In the rows, zero is written as 128.
The rows of Z fall into 4 groups, and each row is roughly a mix of its group's hidden directions.
Z (134 x 16):
175 83 92 140 125 123 173 106 120 104 94 122 93 132 121 106

91 90 127 190 143 131 99 136 94 95 138 124 102 108 152 115

89 127 125 131 151 89 157 108 145 153 181 117 153 150 169 107

115 133 176 83 160 103 123 170 130 134 122 158 146 86 100 117

149 92 128 156 146 105 178 113 159 105 150 102 135 183 138 123

140 132 84 161 94 163 128 93 132 126 133 110 95 170 163 156

83 96 118 187 148 121 110 124 95 109 143 126 98 110 164 111

91 140 151 92 120 155 82 156 100 142 148 148 150 83 103 132

187 92 129 155 133 90 148 97 127 113 141 161 98 160 132 146

121 129 85 158 94 178 131 100 129 119 153 96 117 171 151 145

155 172 131 71 123 124 166 124 163 158 109 125 154 148 100 137

84 179 148 101 133 125 98 139 111 159 164 162 156 104 117 131

90 179 174 131 145 139 85 168 123 130 114 136 141 109 103 151

73 162 138 84 134 158 140 139 147 157 176 124 149 143 133 146

177 100 98 174 112 103 120 106 121 108 81 116 106 124 151 106

115 136 169 76 152 115 131 165 129 135 134 149 165 94 85 113

98 189 132 104 123 105 99 119 112 175 150 162 153 104 133 126

160 139 134 129 107 168 102 143 108 109 72 134 105 110 80 155

167 130 128 123 100 178 104 146 114 102 84 135 106 116 82 153

137 104 108 186 142 116 164 98 133 107 140 117 93 176 154 135

155 104 73 117 103 117 136 90 102 143 112 149 90 98 156 106

77 179 150 100 136 135 109 151 140 153 175 145 160 125 137 135

89 128 119 129 144 100 150 111 151 151 184 123 138 152 187 117

138 133 81 164 94 155 140 83 127 130 140 99 115 176 150 142

174 69 127 162 128 121 129 125 111 91 83 117 101 119 108 122

84 99 107 180 142 119 114 117 99 118 146 126 96 110 177 107

185 114 88 135 115 104 155 93 119 129 81 138 91 123 132 113

150 132 81 117 105 122 120 106 97 142 97 164 85 83 147 110

86 182 141 107 134 154 124 148 127 135 188 159 149 136 112 138

133 105 124 185 153 96 166 96 134 114 144 114 111 178 146 134

123 108 123 189 122 174 119 130 108 77 151 115 110 158 112 143

149 86 120 179 140 132 154 113 122 87 151 137 86 167 135 141

96 125 124 118 147 93 161 112 150 152 188 123 156 151 165 106

150 142 120 139 99 174 90 136 108 116 74 131 90 111 109 160

125 170 146 88 118 149 94 155 112 143 93 146 139 86 86 138

176 90 115 143 101 169 123 139 131 86 85 105 104 133 109 137

166 160 139 75 120 117 159 123 166 155 116 123 164 155 99 140

192 108 95 141 117 82 157 89 129 126 106 140 113 136 139 105

137 86 81 159 115 114 131 90 95 127 98 109 103 106 150 95

142 81 120 177 131 134 149 113 139 93 166 110 114 179 148 137

93 182 149 124 147 87 114 133 146 158 166 152 160 131 157 124

127 118 180 100 165 100 121 173 128 118 111 155 139 87 96 116

151 139 85 163 90 166 124 91 122 124 114 110 97 164 142 158

114 173 136 71 105 152 94 144 122 162 117 141 151 92 107 136

85 90 129 190 144 118 102 121 97 110 159 121 114 121 161 119

72 150 160 107 142 158 103 163 107 131 133 125 155 96 87 129

186 107 84 129 112 95 154 91 122 132 99 144 102 121 143 102

63 148 169 134 149 151 103 163 130 125 161 111 160 131 117 140

81 148 167 141 152 155 129 166 150 108 158 102 160 156 110 141

159 133 118 134 93 188 106 135 110 103 90 120 111 126 82 151

101 165 157 103 131 149 94 163 111 137 97 130 150 86 83 130

185 75 114 135 117 132 143 127 132 100 72 108 101 121 120 118

112 156 183 147 155 123 123 161 157 110 142 111 170 162 100 145

132 53 114 143 145 135 174 115 124 106 113 90 99 139 129 118

116 84 110 168 147 120 165 109 133 106 172 115 108 164 164 117

152 117 74 103 99 127 129 104 106 143 116 160 90 90 157 106

131 117 125 131 118 198 139 145 107 86 148 135 111 141 74 145

132 172 132 68 105 149 100 145 124 157 103 149 143 90 102 136

186 116 91 124 113 104 151 97 119 133 76 141 93 115 132 115

90 174 168 107 134 155 88 176 136 130 140 142 147 113 114 150

95 130 175 92 167 101 118 173 133 135 131 153 144 85 121 116

88 87 116 161 117 153 87 135 102 108 169 122 118 108 166 117

127 129 173 94 164 80 127 158 129 138 110 159 144 87 104 112

72 147 159 102 134 136 97 144 115 156 158 116 179 107 108 129

152 61 142 161 148 108 146 131 149 97 96 91 112 144 142 127

140 112 80 136 111 109 124 88 86 146 107 150 90 91 151 105

141 151 108 90 123 76 139 107 151 176 102 133 139 109 168 105

104 195 131 104 115 145 111 117 107 162 162 163 145 129 101 151

87 145 166 152 154 148 130 159 148 105 164 102 162 165 110 141

155 122 83 126 107 112 122 95 93 144 96 159 86 90 146 111

158 90 108 176 135 110 156 99 128 103 142 138 86 164 155 135

155 140 134 125 106 174 98 148 109 108 78 134 105 109 81 155

93 192 133 87 128 128 123 134 131 164 168 162 154 120 126 130

127 123 173 99 161 91 122 164 123 128 107 151 149 82 94 107

178 97 85 119 115 124 171 100 130 126 82 119 93 129 132 114

158 62 107 152 127 135 145 125 108 89 94 111 97 112 118 103

174 84 104 166 106 150 124 123 119 86 88 105 99 132 122 125

101 122 174 86 164 107 128 174 136 130 145 150 154 93 111 110

113 135 87 162 103 160 136 91 132 133 156 97 116 175 164 145

114 118 175 99 170 85 132 164 131 129 127 149 154 91 106 103

113 89 123 179 119 145 77 137 92 96 140 133 101 103 151 126

125 127 170 93 159 90 128 159 123 132 113 150 157 85 90 104

192 99 91 119 111 102 159 93 131 133 91 133 102 128 137 115

158 158 154 97 131 117 145 147 164 135 83 104 170 138 85 127

144 136 119 107 130 62 124 113 138 165 91 136 137 94 164 96

84 79 124 156 136 158 127 143 122 95 183 105 131 135 151 112

123 87 119 187 137 147 148 126 133 82 151 100 109 169 144 129

150 120 92 141 127 123 184 92 152 127 146 124 100 180 159 135

163 107 75 105 100 131 141 99 110 141 98 146 84 99 148 114

67 162 170 136 146 148 93 166 125 126 155 126 155 123 117 143

103 189 142 84 134 131 137 129 135 165 167 161 150 138 111 148

94 139 175 165 160 115 127 146 143 112 156 100 172 163 110 134

172 124 136 128 110 159 104 147 111 100 74 137 107 108 80 145

82 123 103 164 122 118 105 93 106 153 164 121 117 129 186 127

70 168 149 104 142 142 127 149 144 146 186 137 155 139 138 138

146 142 81 149 87 166 132 89 131 133 133 111 103 171 151 157

91 180 136 80 121 165 119 155 138 146 169 148 151 123 117 137

116 125 127 146 115 203 119 157 124 80 158 121 120 148 103 145

170 131 126 136 105 156 99 135 105 108 66 134 103 106 87 145

133 134 129 103 148 53 145 105 139 174 110 139 139 109 156 105

122 107 122 151 119 198 128 152 111 74 152 123 111 139 96 134

88 97 120 186 136 122 91 119 92 116 148 127 106 109 167 119

87 187 108 99 112 143 119 110 107 172 164 151 143 117 127 131

167 103 89 154 126 95 161 86 111 128 85 122 98 127 133 105

146 110 78 105 98 119 121 100 104 147 139 162 103 91 166 101

170 152 135 68 108 149 153 138 165 138 121 127 154 151 90 144

103 132 179 93 170 95 130 166 132 136 131 151 152 94 105 114

127 135 130 125 140 52 119 107 135 170 106 132 142 105 171 104

161 133 125 142 102 173 99 137 110 105 74 129 95 118 94 158

169 90 91 177 113 124 132 105 109 95 94 116 97 127 135 106

69 146 164 118 137 161 97 165 133 129 173 122 157 128 124 145

160 102 71 112 96 130 136 93 107 140 124 153 88 106 157 114

102 147 187 159 162 104 114 149 140 122 130 105 171 150 99 141

83 163 155 88 143 153 134 159 146 139 180 142 153 137 117 144

61 155 163 126 145 150 96 166 125 129 162 124 156 116 123 134

89 125 133 122 156 91 159 118 150 149 185 122 154 149 165 109

159 127 77 165 91 144 137 78 124 127 124 105 110 167 148 137

169 157 140 100 134 121 174 131 169 131 93 112 148 162 89 136

99 82 116 186 129 134 98 127 103 99 154 119 107 119 168 116

164 82 121 162 147 100 173 110 141 97 145 133 103 167 141 124

80 184 110 113 123 128 118 115 103 162 175 160 144 112 134 115

83 156 175 125 138 153 90 165 135 127 165 129 157 134 116 157

82 115 137 124 158 91 150 130 140 141 181 118 165 130 157 92

108 160 178 157 160 134 130 159 148 106 115 102 152 159 90 150

122 105 124 203 145 90 109 106 101 116 113 128 96 125 159 124

129 140 81 166 92 165 127 86 121 132 130 96 110 167 147 147

154 173 139 64 110 143 135 136 147 155 112 141 153 130 86 148

115 111 134 146 123 199 128 155 121 80 155 117 118 150 95 150

90 158 178 105 135 148 84 169 136 138 143 132 157 116 114 156

173 84 89 153 114 142 155 110 112 92 97 120 92 127 117 109

155 161 128 64 122 127 171 129 169 154 119 125 155 147 105 129

121 152 178 131 149 144 135 167 166 108 130 104 159 166 96 153

187 91 86 122 111 112 170 91 135 126 110 127 104 141 141 113

135 135 128 104 145 55 139 114 143 168 107 139 140 103 163 98
Here is one row of each group, with its name. Which group are the others in?
78 188 131 115 125 148 115 137 140 148 183 140 153 144 144 140 -> B
160 120 84 115 104 129 128 101 101 143 82 151 78 93 138 123 -> F
115 148 149 90 106 152 69 153 108 146 127 143 156 84 105 137 -> R
89 123 128 122 152 88 154 117 147 152 183 123 155 143 170 103 -> T

96 161 166 119 151 144 142 142 146 133 180 138 146 171 108 165 -> B
151 72 131 161 138 138 155 133 155 89 111 86 108 165 139 137 -> B
120 129 86 149 104 152 150 91 140 132 171 101 128 182 159 136 -> T
85 158 159 105 128 183 97 172 135 126 149 131 134 125 115 162 -> F
71 169 152 103 135 124 96 147 135 161 165 134 163 113 149 131 -> B
130 130 126 110 145 58 148 103 153 172 109 122 138 123 173 110 -> B
150 171 142 76 117 157 144 150 154 135 99 122 151 137 78 144 -> R
69 154 172 123 155 118 113 133 125 158 174 133 156 140 123 156 -> B
